(in the rows, 128 means zero)
One turn moves each row of this set onto another row. After a few examples, where does it send each row asked below?
K_596: [150 112 109 144 155 130  88 140 128 130 110 123 147 141 131 116 145  97
 123 127 117 129 155 137 103 115 110 183  72 124 133 114 134 124]
K_269: [127 100 129 113 154 132 137 154 116 150 120 112 109 121 122 137 132 129
 114 100 155 124 163 132 103 126 109 121 106 164 158  90 113 158]
K_73: [143 121 135 137 150 135 100 117 129 124  95 130 125 109 119 153 140 120
 126 128 168 168 139 121 104 146 168 146 117 151 110 150  94 112]
K_526: [159 148 151 115 143 119 118 126 118 150 147 111 157 127 128 133 117 127
 114 148 144 154 121 130 112 143 154 103 128 135 183 123 139 124]
K_265: [139 119  91 154 158 139  90 130 120 125 105 132 148 149 123 111 153  97
 121 122 121 135 141 130 114 119 108 181  86 125 125 120 118 143]
K_310: [140 138 108 139 139 117  93 110 112 150 121 108 146 119 160 135 149 134
 100 101 145 158 159 103 137 108 151 130  91 161 142 114 137 138]
K_993: [144 156 136 127 130 110 130 130 137 148 116 143 130 129 114 133 137 106
 158 132 126 166 149  94 132 160 131 138 106 158 111 148 102 113]
K_189: [148 160 140 117 136 107 127 136 139 151 138 145 139 131 116 117 139  98
 162 130 108 156 152  98 142 155 127 146 118 149 121 146 112 127]
K_652: [119 153 123 140 165 144 120 127 148 131 126 172 108 112 110 119 151 139
 126 115 140 104 109 120 140 115 137 160 115 144 146 116 146 149]
K_177: [107 116 115 115 151 149 147 108 128 124 146 120 137 124 104 134 139 133
 154  99 129 115 126 148 125 131 123 133 130 124 111  98 137 112]
K_996: [136 121 111 127 162 128 134 155  97 118 121 110 104 115 119 167 119 126
  85 142 163 113 128 111 128 140 147 157 131 137 143 100 151 113]
K_822: [147 151 120 121 145 130 125 125  96 138 145 108 161 152 133 135 120  95
 125 161 148 145 123 126  99 159 130 112 136 118 154 128 120 143]
K_327: [149  84 162 114 169 125 110 136 129 145 128 124 133 113 102 137 130 113
 111 118 139 156 143  91 152 125 157 116 134 148 127 110 127 122]
K_682: [145 153  96 144 153 129 129 171 100 133 150 122 142 114 115 144 128 133
  99 147 133 115 124 109 127 146 130 162 146 131 136 102 157 109]
K_846: [153 127 136 103 154 141 105 104 133 145 106 137 111 136 151 120 136  89
 138 138 141 113 125 118 137 116 126 150  99 107 139 141 133 171]
K_501: [109 121 120 115 150 148 149 127 138 123 142 120 126 137 118 140 156 130
 155 114 146 119 122 153 136 134 106 137 128 124 108 101 144 111]
K_654: [173 141 116 128 157 140 123 126 147 147 158 139  93 140 132 131 162 138
 127 139 125 143 108  88 112 150 113 131 113 128 129 124 121 147]
K_708: [162 122 133 120 129 105 107 151 134 130 109  95 133 116 156 147 135 147
 126 117 126 112 142 127 107 119 134 173  92 142 149 108 152 104]
K_499: [128 115 119 117 142 136 131 115 129 135 144 114 131 122  93 106  96 130
 126  95 123 115 152 120 102 150 153 120 123 118 160 113 107 123]
K_480: [137 116 113 150 141 130  99 151 103 164 102 126 153  99 134 141 116 124
 107 128 143 114 141 122  94 128 158 136 126 139 129 155 119 176]
K_740: [119 134 124 133 148 131 106 168 112 153  94 137 168 118 121 145 117 104
 125 152 156 113 126 145 119 126 144 157 134 141 123 152 141 157]

K_740 turns into K_822
K_996 turns into K_480
K_501 turns into K_265
Now find these:
K_596 turns into K_993
K_499 turns into K_708
K_846 turns into K_654
K_269 turns into K_310

